A state moves one step at a time under one of 7 hidden systems, and each row is a state written as 20 numbers. Each run below is a few steps of one system.
trace 1, naz, 11 rows:
[[ -47  -19   60   34   11   37  -61    9  -70    8   31    8  -39  -34
    28   26   12  -18  -24   -8]
 [ -50   -8  -27  -24    9   -1  -12  -12  -32   45   -6   12  -66  -47
    -4  -18   29  -77  -21  -45]
 [ -47   -7  -45  -63  -11   -1   26    2    3   15   -4   -5  -42  -12
   -14 -101  -45    1   13  -20]
 [ -14    4   29  -44  -17   39   11   21  -27   16    9   10   -3   20
   -26  -69  -29   40   19   93]
 [  47   16   39  -24  -18   38   -3   -7   -8   58  -51   27    9   33
   -31    6   40  -33   15   71]
 [  64   18  -16  -37   -7    8    8  -20   31   23 -104   -6   25   27
   -20   18    3  -13   18  -46]
 [  50   17  -26  -18   29  -10   16   38   -5  -48  -46  -27   43    7
   -23   25  -58   67  -21  -26]
 [  23   32    2   37   26  -28   30   54  -14  -35   35   16   49    0
   -30   60    1    9  -63   44]
 [ -17   44  -12   42   -5  -45   43    1   48   -8   39   23   39   26
    19   49   63  -50   -7  -15]
 [ -26    1  -13   26  -11  -26   12   -9   42  -20   31  -29    4   31
    93    7   13   28   49  -59]
 [  -9  -44   33   54   -2   22  -44   24  -37   -1   45  -23  -15   -9
    85   -1  -27   42   -3  -17]]
trace 2, zesip (11 x 20):
[[-14  27  60  62  -5   9  29  23   4 -44  53  28  77  45  22   9  14  -7
    8  16]
 [-30  34  33   3 -45  19 -14 -31  34 -32   9  22   9  40  21  -5  48 -61
   72   0]
 [-24  -6 -39 -30 -50 -15 -70 -35  27  -2  20 -24 -58 -12  33 -10  18   0
   68  22]
 [-24   0 -41  -4  -9 -36 -69  23 -45   9  54 -22 -34 -53 -10   8  -3  31
  -19  56]
 [-52  41 -15 -17  39 -18  14  46 -81 -19  34  14  33 -39 -48 -13   3 -11
  -31  11]
 [-47  44  -9 -45   9   8  65  37 -24 -10  -9  16  56  25  10 -65 -13   1
   29 -38]
 [ 16  12  15 -14 -56  27  -2  27   7  44 -20   0  42  58  54 -66 -21  31
   46  12]
 [ 55 -21  28  -1 -38  31 -61 -16 -18  58 -19  11  24   3   1 -12  27 -11
   29  78]
 [ 35 -48 -37 -33  29  -5 -13 -54 -12   6   2  14  16 -70 -41  -9  40 -38
   21  53]
 [  7 -47 -62   4  37 -42  31 -25  14 -42  47 -12  42 -56 -21 -46 -26  19
    2 -10]
 [-16   3  29  68   5 -23  19  11   2 -41  60  -6  83  19   0 -21 -31  52
   -6 -15]]
trace 3, rone:
[[ 25 -38 -27 -34  33  19 -24  47 -82  31  -2 -11 -40 -45  29 -13  -2  -3
  -17  49]
 [-11   0  12  12  24   4  27  40 -61  21  14  27  59 -31 -51 -49 -36   0
  -63  -5]
 [-44  24  31 -19  13   8  57 -39  42 -54  -4  33  45   0 -74   4 -20  26
   -8 -23]
 [ 21  11 -15 -38 -54  13   2 -19  98 -51 -12  23   4  19  22  34  -5  14
   39  36]
 [ 76 -17   8  51 -48   6 -72   1  15  20 -12 -20   1  31  40  16  18 -33
   28  30]
 [ 21 -24  28  52  53  -2 -37 -10 -76  11   6 -37 -54 -11 -17  23  34 -41
  -11   6]
 [-43  -8 -40 -20  55 -27  33  32 -44 -21  48   2 -43 -58 -25  -1 -11  -4
  -53  18]
 [-46  23 -28   4 -27 -39  31  23  29  -6  49  25  75 -16 -13 -32 -37  50
  -33 -17]
 [-31  35  44   8 -31  -3   1 -52  52  -7  -2  10  70  38   6  25  29  43
   54 -30]
 [ 13   5  -5 -40 -20  25 -30 -28  16  -3 -26   1 -29  14  57  32  62 -36
   80  27]
 [ 51 -42 -33   1  -2  11 -45  24 -59  34  -4 -23 -29 -17  28 -59   4 -59
   22  28]]
trace 4, rone:
[[ -6 -27  20  35 -10   3 -44  -6   6 -69  48 -45 -68  18   2 -19 -43  30
   27  30]
 [ -7  32  11  25  -7 -32  -4  39 -21  46  51 -21 -29  37  -3  23  21  42
  -30  90]
 [-44  54 -27   1 -18 -51 -44  -6 -25  53   9  13  26 -32 -55  32  47 -24
  -30 -10]
 [-52  24 -37 -37   6 -16 -50 -17 -29 -67   0 -20  28 -44  -8  -1  -7  17
   51 -58]
 [  7  23  -9 -29  11   9  23  42 -30 -44  13 -22  48  42  54 -29  -3  46
   72  35]
 [ 48  22  -1   0  12 -13  46   0 -11  60 -19   6  61  43 -13 -27  60 -35
   31  45]
 [ 37 -44 -36 -26  39  -9   2 -72   6  18 -43   0   6 -53 -51  -9  30 -44
   15 -25]
 [ 40 -81 -21 -25  37  29  -1  -9   2 -44  -3  -5   5 -67  29  -2 -51  52
   -4   4]
 [ 29 -27  59  37   6  40  38  40  -5   1  26  41  59   7  35  16 -18  26
  -43  47]
 [-20   5  54  39 -10  16  25 -33  34  -4  17  62  11   2 -39  25  39 -79
  -30   7]
 [-28 -32 -19   3 -30  -4 -34 -47  59 -58  36   5 -72 -31 -10 -10 -15 -41
   16   2]]
trace 5, fidub (11 x 20):
[[-12 -62 -27 -38  63   3  23 -43  -6 -25  22 -11 -73 -58   0  -5  15  -2
   15  33]
 [ -6 -50 -27 -12 -51   5  -8   2  45  65  27  30 -23 -41  18 -47 -38  19
  -45  35]
 [-66  63  12   7 -63 -22 -32  11  17  25  45  37  58   5   2  27  28  24
   -7  20]
 [-20  59  -9 -71   4   4  17 -20  14 -26 -32   0 -12  30   0  42  56  -3
   69  25]
 [ 30 -25 -19 -30 -17  34  30   2  23 -12 -29   5 -39  27  21 -80 -13 -76
   45   1]
 [-50 -12  21  56  -7  -7  -5  17 -41 -10  74  -4  12   6  -4 -96 -25 -23
    3  -4]
 [-51  21  -6 -29  52 -34  12  -8 -62  31  32 -26  -2 -22 -45  -5  21  67
   -4  35]
 [ 40  -1 -67 -76 -10 -11   7 -10  16  62 -56  18  29 -38 -37 -13   7   7
   -9  25]
 [ 31   2 -21  19 -58  -9 -14  -6  52 -31  14  30 102  -1   7 -28  -6 -23
   33  -1]
 [  3   5  36  33  36  -6  39 -11  -4 -52  51 -18  30  47  34  12  44  14
   58  48]
 [ 25 -45  -7 -10  54   8  43  -8 -29  45   4  -3 -64 -12  25  -7  53 -56
   -2  49]]
trace 6, gogad (11 x 20):
[[-19  39  43 -28  -5  36   9  36 -47   5  -7  37   0  11 -77 -22  -7 -21
  -30  72]
 [ 21  49 -12 -41  -3  -1  57   5  34  10 -65  30  12  29 -77  -1  -2 -41
  -26  -4]
 [ 40  29 -44 -11 -47 -36   7   4  69  -6 -36 -33   0  53 -35 -35 -45  22
   13 -14]
 [ 27  44  -3  61 -50 -43 -70  32  -3   7  19 -46  -5  53 -18   1 -13  11
    1  23]
 [  6  49 -18  49  14 -53 -36  25 -39  18   4 -22   1   0 -17  73  51 -37
  -35 -25]
 [-28  11 -68   1  40 -62  30   2  10 -20  17 -17  13 -34  27  42  18   5
  -16 -78]
 [-50 -10  -2  30   3 -17  20  10  15 -47  70 -12  32   4  77 -12 -16  51
   26 -37]
 [-18 -14  83  49  12  42   8   9 -28   4  31  11  19  30  81  28  29  11
   13  -1]
 [ 20 -51  29 -15  42  54  27 -11 -20  45 -45  17 -26 -21  66  31  22 -16
  -17 -36]
 [  0 -78 -12 -41  24  39  11 -15 -10   6 -21  -4 -49 -50  18 -58 -58  18
   -9 -28]
 [-28 -27  52 -10   7  45  -5  -2 -39 -29  25   5 -26  -8 -52 -66 -53  26
   -3  54]]
trace 7, Lilo (11 x 20):
[[-47  67  11  28  14 -25  -8  71 -75 -35  44 -18  22  24  -2  10   1   9
  -11  -2]
 [-88  55  -7 -32 -25 -10  18  19 -20  37  25  10   7  31  42 -42  36  -3
   41 -17]
 [-47 -39 -16   6 -48  -7 -20 -53  59  17  33   1 -21 -11  43 -65  -6  -6
   43 -37]
 [ 17 -67  34  36 -10  19 -68 -62   6 -38  31 -17  17 -31  -3 -23 -25  30
   40  16]
 [ 36 -28  10 -25  32  21 -48  -6 -81  18  -8 -15  20 -39 -24  -4  16  29
   22  71]
 [  3 -17 -59 -68  49  -6  41  30 -47  38 -14  -2 -34 -47 -10 -28  -3  -1
  -27  28]
 [-20 -15 -32 -41  29  -1  96  18  49 -48  16  25 -17 -17   1 -11 -45  25
  -34   1]
 [ -2  16  32 -17 -31  28  37  -9  79 -55  10  58  28  19  -2  43   0   6
    2  54]
 [ 28  23   6 -11 -46  18 -45 -20  32  -7 -33  42  -8  -4 -28  50  45 -86
    8  33]
 [ 45  15 -47  22  14 -33 -38   6 -20 -43 -33 -34 -27  -4 -38  15   9 -86
    8 -44]
 [  6  48 -27  41  29 -60  10  52 -36 -49  31 -61   2  48 -10  -1  -9  11
   11  -4]]
trace 8, naz (11 x 20):
[[ -11   -1    6   67   25  -22  -29   10  -40  -28    4  -39   -6    2
    23   12  -13  -21  -14 -107]
 [ -68    2  -26   29   32  -49  -16   17  -62   14   61  -31  -10  -40
    -3  -17   -4   24  -32  -37]
 [ -61  -18  -31   -2  -14  -29    6    0   -9   57   79   27    1  -47
    16  -50   25  -11  -14   37]
 [ -33  -39   10  -27  -35   30   13  -43   27   32   25   36   12   -8
    40  -77   20  -23   57   28]
 [  23  -57   51  -28   12   70   -1  -48  -11    8  -38   -9  -17   10
    27  -47   -7   15   62   13]
 [  46  -41   46  -10   34   46   -9  -21  -32   32  -69  -12  -40   -6
   -47    6  -25   13  -32    1]
 [   2   24   -6  -37   10   -3   13  -10    8   20  -58   20   -9  -24
   -99   30  -23    4  -69  -17]
 [ -19   56  -49  -72   -3  -27   46   20   46  -35  -13   23   11   -7
   -48   35   -9   26  -19   26]
 [  24   35  -19  -16  -27   -4   42   49   57  -55   19   15    2   45
    30   35   -3    9   10   73]
 [  37   33   42   56  -37   15  -15   32   26  -39   -2   -2    8   78
    46   39   10  -33   21    6]
 [   7   32   19   54    0  -14  -57   15  -41  -10  -23  -46    0   38
    37   44   19  -16   20  -80]]
trace 9, gogad (11 x 20):
[[-31  33 -52 -78  19 -13  47  29   7  -5 -16  38  12 -48 -24  42  -5  17
  -49   0]
 [-20  17 -14  -6 -47   9  36  22  53 -63  13  29  51  22   7 -54 -53 -10
   16 -30]
 [ 36  21  62  48 -12  17  -4   1   7 -25 -10 -33   3  93  17  -6  14  -6
   57  22]
 [ 48  -1 -11   8   6 -12 -11  14  -8  86 -35 -23 -64  22  31  52  41 -16
  -29  17]
 [-27 -24 -60   0  -7 -34 -36  -7 -10  40  -1  -8 -32 -64 -12 -28 -25 -16
  -44 -74]
 [-62  15  11   3  31 -16 -15 -14 -48 -69  41 -26  34 -21 -42 -29 -26  49
   27 -26]
 [-12  42  38 -10  26  14  59  45 -15 -27  24  27  45  30  17  51  24  38
   -8  66]
 [ 30 -10   7   8 -25  26  58  21  60  29 -31  52  18  20  52  17   3 -53
  -38 -30]
 [ 43 -51   7  28  -8  12 -24 -44  28  -4 -41 -44 -37  22  20 -44 -36  -9
   39 -69]
 [  7 -21  12   5  19  -2 -60   3 -57  11  16 -56 -72  -3  -7   2 -15  54
    5  53]
 [-48  21   1 -10   9  -3  -2  33 -45  23  29  45 -17 -53 -42  29  11 -27
  -81  30]]
trace 10, zesip:
[[-10 -11  32  29 -19  -7   0 -39  27  47 -15  -2 -20   8 -92 -46 -49  18
  -51 -23]
 [-23 -19  49 -20  16  32   0 -50  12  24 -36  24  37 -36  -7  52  -8  74
  -25 -45]
 [ 31 -36 -12  -2  11  25  34  26  29 -11  -7  41  19 -30  91  66  12 -16
  -30 -22]
 [ 62 -29   4  63   8  13  -5  27   1 -56  -5 -19 -40  29  31  -5 -16 -83
    0 -24]
 [  7   6  39  23  35  -9  10 -41   6 -39  -7 -57 -81  56 -50   4   2  11
   30  15]
 [-45  26  -3 -28 -16 -25  29 -29  71  21  13  14 -54   5 -44  42   2  48
  -39  33]
 [-36  20 -16  -9 -51   0 -42  19  25   6 -14  42   1 -47 -11  41 -37  -4
  -72 -58]
 [ 10  14   1 -14  31  22 -32  42 -61 -34 -50 -17   8 -13  47  52 -10   5
    4 -75]
 [ 47  20 -18  -9  45  -5  62  57 -24   3 -25 -33 -40  61  49  20  24 -17
    8  21]
 [ 28  17   0  17 -25 -15  28   8  28  49 -22 -10 -58  62 -57 -49 -10 -52
  -28  24]
 [ -9  -7  26 -23 -12   6 -29 -68  18  51 -55  -8 -15 -10 -82 -10 -23  40
  -14 -31]]
trace 11, Lilo (11 x 20):
[[ 37 -19 -44 -23 -14   3 -22   9   0  -5 -54 -40  11   2  19 -60 -60  23
   33 -68]
 [ 55 -33  14  48 -11   3  18  41  -2  11  31 -14  35  35  17 -59 -52  40
  -15  53]
 [-22  -8  66  13  12  27  38 -14 -31  62  13  47  39  -5 -55 -38  16 -11
  -38  39]
 [-10  -3 -34 -47  18 -14  28 -52  21  44 -44  30  57 -51 -33   6  23   1
  -11 -59]
 [ 52 -31 -60  17  -9 -29  -6  18  51 -20  10   8  41 -44  49  53 -20  21
  -35 -23]
 [ 16 -11  44  52  14  30   4  53 -31 -40  41  33  17  -4  49  51  14 -37
  -36  34]
 [-23  25  30 -14  48  20  43 -12 -42   8 -19  11  -7  23  20  24  83 -66
   38 -17]
 [  1  -3 -47  -2  20 -53  25 -49  53  20 -11 -48 -58  20  25  21  38   1
   27 -48]
 [-11 -11  26  56 -12 -19 -38 -10  32 -33  37 -39 -67  13   6  50 -34  57
  -28  -1]
 [-37  36  76 -18 -12  53 -58  19 -62  -9 -22   1 -17  19  -8  29  -9  39
   10  14]
 [  5  15 -22 -71 -20  27 -13  15 -29  57 -73 -17 -30  24  22 -49  -6  -8
   40 -24]]
trace 12, Gazit, 11 rows:
[[ 11  60   9  12 -48  15 -26  84 -28 -31 -13 -11  -9  69  22 -25 -29 -36
   16   3]
 [ 44  41   3  22  21  -1  33  64 -49  -8 -29 -18  -6  65 -12 -25  11 -77
    5   2]
 [ 20  16 -12  21  33 -27  70  29 -30  56 -12   1  20  29 -49 -53   9 -50
  -39  -6]
 [ 18  -1  14  32  11 -19  58   6  20  38   5  26  56   4 -72 -20 -22  11
  -73  17]
 [ 64 -24   0  25  -4 -12  26 -21  75  -1 -12  30  38 -15 -43  47 -17  13
  -59  24]
 [ 47 -52 -27  16 -17 -10   3 -61  99 -17 -17  10  -7 -27   0  27 -13 -17
  -11 -31]
 [-14 -61  11  32  10  -1   5 -70  62 -39  14 -20 -35 -10  28  -4 -21  15
   19 -75]
 [-41 -34  28  32  45  -4  -1 -32  -5 -18  32 -39 -51 -11  60  42   3  54
    3 -55]
 [-63   9 -13 -10   9 -10 -29  26 -34  20  27  -6 -46 -34  73  59  20  31
  -24 -34]
 [-64  49 -14 -43 -43  18 -30  71 -23  -7   1  22 -17  -8  56  23 -24  16
  -18 -23]
 [  6  49   4 -33 -41  37  -2  91 -21 -30 -26   5 -16  56  52  -7 -36  -5
   11  17]]
trace 13, fidub:
[[ 76 -65 -15  21  54  13  51  15  -8 -26   6   2  53 -18  56  -7   0 -13
    6   7]
 [  9 -74  28  61  43   5  23 -28  -4  14  53  24  34 -49  44  20  26  -9
  -33  -1]
 [-12 -49  21  12   9   3 -41 -59  13  34  32  11 -24 -57  26  67  41  30
  -14  26]
 [  7 -12   1 -35 -59  31 -67  -5  39  24 -12  26 -43 -25  47  61   9  11
   -2  47]
 [-33  36  23 -25 -69  46 -29  43  27 -44   2  47 -23  17  48  34 -10 -31
    5  16]
 [-76  38  46 -28  -4  39  39  12   4 -61   7  26 -57  36   3  -1  -7 -25
   13 -10]
 [-54   7  28 -28   6  17  38 -20   0  17 -19  -4 -80  27 -55 -64 -26 -15
   -7 -16]
 [-28  29  -1   5 -35 -24 -28  -3 -18  47 -12 -18 -13  19 -86 -77 -41   5
  -18 -13]
 [ 11  66 -30  -9  -8 -46 -27  28 -33  -4 -16 -38  52  25 -75 -22 -19  38
   13   9]
 [ 68  30 -51 -23  37 -29  50  34 -11 -29 -38 -22  64  23 -28  -5   0   0
   16   9]
 [ 66 -39 -29  44  47 -25  66  -3  15 -22   6  -4  64  -1   8 -25   8 -44
    1 -26]]
trace 14, Gazit, 11 rows:
[[ -37   19   26    9    0    1    9    6   11  -66   28  -19  -96   41
   -46  -18  -32   -8   -3   34]
 [   1   51  -22  -11   32  -49   12    8   -9    3  -12  -58  -83   43
   -47   38   19   15   -3   20]
 [ -16   50  -65   10  -24  -81  -35   18   -8   39    6  -41  -12    7
   -48  -14   -9   11  -24  -22]
 [   1   52  -26   33  -16  -46  -19   43   -3  -67   20  -12   63    7
   -49    1  -41   14  -16  -24]
 [  65   24  -47   11   31  -36   39   33   16  -56  -12  -18   67   22
    22   38   12   -6   19  -13]
 [  23   -5  -44   29   -2  -38   48   -6   36   37    5    2   68   16
    55  -24   37  -33   22  -50]
 [ -23   -8   62   62   -3   14   34  -21   17   21   16   31   85   19
    26  -14    7    2   -8  -65]
 [  32  -33   61   23   35   49   15   -8  -13   21  -33   27   40  -14
    39   66   13   17  -35  -30]
 [  22  -70  -10  -23   -7   43   -2   -1    9   51  -25   41  -18  -61
    62    9   -6  -26  -42  -17]
 [ -44  -49   32  -20  -27   62   16   -4   30  -20   18   47  -51  -25
    30  -38  -49  -12  -20    4]
 [ -12  -13   56  -19   14   49   23   -2   17  -27   -5   -3 -102   37
    18   25  -13   23   -2   47]]

Name the system that made each run.
trace 15 (2 x 20):
[[-37 -43   0 -27  36 -10  24 -60  -9  37  44   0 -14 -43 -38 -45  24  33
   12  61]
 [-47   9  18 -22 -20 -11 -35 -51  18  10  39  14   5 -33 -50  25  19  62
    5  72]]
	Gazit
trace 16:
[[  2  41 -18 -20 -54   1 -38  56  38 -17 -15   9 -53  11  21  75 -33  26
  -45  15]
 [ 24  55 -17 -18  -9   4 -51  57 -41 -22 -55  -3 -34   3 -34  62  -9 -41
  -35 -14]]
	zesip
trace 17, 2 rows:
[[ 73 -63 -44   2  14 -20  38 -26  62  29 -14 -30  -1   1  31 -14 -22  49
    1   7]
 [ 29 -38  54  45  17  19  12   6  10   3  28  22 -12 -11 -28  42 -27  28
  -82  57]]
	Lilo
trace 18, 2 rows:
[[-41 -39   9  -5   5  30 -12 -12 -33  55   4  44  -9 -65  47   3  30 -50
  -29 -44]
 [-55 -36 -19 -57  28  29  50 -11 -16   2 -12  22 -31 -43  19 -64 -17 -25
    6 -55]]
	naz
trace 19, 2 rows:
[[  9 -41  23  28  -8  20 -53 -12 -24  40 -21 -13 -68 -26 -45 -27 -47 -16
  -55 -23]
 [-11 -29  40 -35  77  33  30 -25 -39  -6 -29  -3 -23 -36 -26  39  -8  55
  -28 -12]]
	zesip
trace 20 (2 x 20):
[[  3  52  21  16 -17  -8  49  25  51  13  -6  19 -13  66  33  69  47 -28
  -14  13]
 [ -3  19 -15   7 -57  -6 -48 -17  38  26 -39   2 -66  17 -12   3  11 -82
    0 -43]]
	zesip
trace 21, 2 rows:
[[ -5 -19  24  35  46  22  20  50 -76 -62  40  12  46 -23  18 -26 -23 -24
  -13 -12]
 [-34   1  28  42  63 -21  62 -10 -47  29  41  -2 -10  14 -17 -17  60 -51
  -12  -3]]
	naz
trace 22 (2 x 20):
[[ 81 -28 -18   7  13   1   0  25  20 -30   6   9 -22 -21 -13  59  -9  -3
  -41  88]
 [  8 -28 -22  35 -23 -15  -5 -25  65 -34  28  30 -45 -36 -32  17  -7 -78
  -46   4]]
	gogad
trace 23 (2 x 20):
[[-40  16  -5 -20   9   8  21  42 -39 -60  65  33   2 -21 -26 -34  -3 -36
   -1  75]
 [-53  30 -31 -65   0  -8  36 -24  13 -35  19  31  14 -17 -33 -31  39 -43
   52  32]]
	Lilo
trace 24:
[[-50  -1 -15 -18   8 -22 -31 -41 -39  17  22  -5  83 -49 -10 -39  21  38
   44 -32]
 [ -3 -46 -62 -22  -9 -20 -30   2 -10  34  45   3  33 -69  62 -23   3  39
   14  22]]
	Lilo
trace 25 (2 x 20):
[[  7  -3 -20  42  12 -31  74   6  32  22  28  43  50 -10  -5  -4  27 -65
  -51 -21]
 [ 14 -36  11  40  12 -22  25 -78  67 -12  -4 -28  30  18   4 -11  -5  36
   36 -65]]
	gogad
trace 26, 2 rows:
[[  2  19   0  19  40 -18   5  23 -60  69 -35 -54 -16  36  38   6  26  11
    0 -65]
 [-30 -13  15  32  15 -17  39   9   6  60   9 -38 -34  36  53 -18 -22  64
  -25 -60]]
	Lilo
trace 27, 2 rows:
[[ 39 -48  26  58 -40  22  -6  32  18   3  51  14  17  16  52 -40 -32  -7
  -11  55]
 [-20   2  81  45  -7  37 -38 -45 -32  -4  -7  19  42  11 -13   1  41 -50
   33 -36]]
	naz
trace 28:
[[ 52 -15  -1 -10  66   1  -6 -12 -43  -1 -57 -13  26 -43 -45  62   7  14
  -33 -25]
 [ 29 -36 -66 -23  21 -18  37  29  32 -58  22   4  -1 -48  -3   2 -58  29
  -42  18]]
	gogad
trace 29, 2 rows:
[[ 65 -23   6  35  24  -5   6  -5  -3  15 -51  -6  23 -12 -67   5 -40  -9
  -65 -45]
 [ 39  36   0  22  27 -20  37  53 -22  12 -28  -1  80  16 -17  40 -13  33
  -54 -22]]
	Lilo
trace 30 (2 x 20):
[[ 66 -11 -41 -44  41  12  56  19  14 -26 -68 -20 -18  21  47  18   2 -18
   26 -29]
 [ 35   2  26  48  15   3  42  56  -2 -29 -11 -18   1  48 -15 -13 -75  30
  -56 -26]]
	naz
trace 31, 2 rows:
[[  34   22  -36  -42    6    7  -16   22  -38  -25  -44  -11  -52    6
   -48  -30    5  -85   25   27]
 [  -7   10  -31  -20   24  -27   45   -2  -24    3    5  -28  -12   21
   -72 -100  -19  -12   22   18]]
	Gazit
trace 32:
[[ 29 -15  61  30   2  41  -9  29 -55  76 -17  25  10   8 -18 -11  -4 -20
  -56  32]
 [  1  -2   0 -20  52   6  59 -14 -28  50 -61  10  32 -11 -26 -21   6 -17
  -25 -79]]
	Lilo
trace 33, 2 rows:
[[-19 -26 -45  -5  37 -24  22  38 -25  48  24 -13 -47 -39  65  20   1  28
  -53 -25]
 [-75 -32  28  32  10  15  13  -1 -23 -19  48  21  19 -37  14 -49 -37   5
  -28 -68]]
	gogad
trace 34 (2 x 20):
[[ -8  12  21  -1  13   9  12  23 -37 -17  -1 -55   2  63  51 -47 -22  63
   68 -17]
 [-16 -18  32   1 -33  10  11 -14  11  90  18 -11 -32  42  15 -65  -3  44
   12  55]]
	Lilo
trace 35, 2 rows:
[[ 23   2 -35 -25  26  -7  -6  26  -2 -30  -1   7  37 -46  48 100  14  47
  -18   3]
 [ 43  26 -42  40  12 -31  26  72 -10 -43  12   2  15  20  20  20  12 -82
  -27 -14]]
	zesip
trace 36 (2 x 20):
[[-85  34  14 -53  37  24  31  22 -67 -20  10   8 -24  -3  28  -9  25  -6
   32 -14]
 [  2 -11 -20 -22  11   6  48  48 -21  70   0 -11 -78  29  50 -36   6 -16
  -18  34]]
	naz
trace 37 (2 x 20):
[[ 18 -38  28 -22 -10  46 -12  14  -5  43 -29 -13 -74   6   4 -16 -60  61
  -34  35]
 [ 20 -17  45 -43   9  68  31   9  -9   7 -67  19 -15  11 -38 -30 -62  26
  -27  -2]]
	Lilo
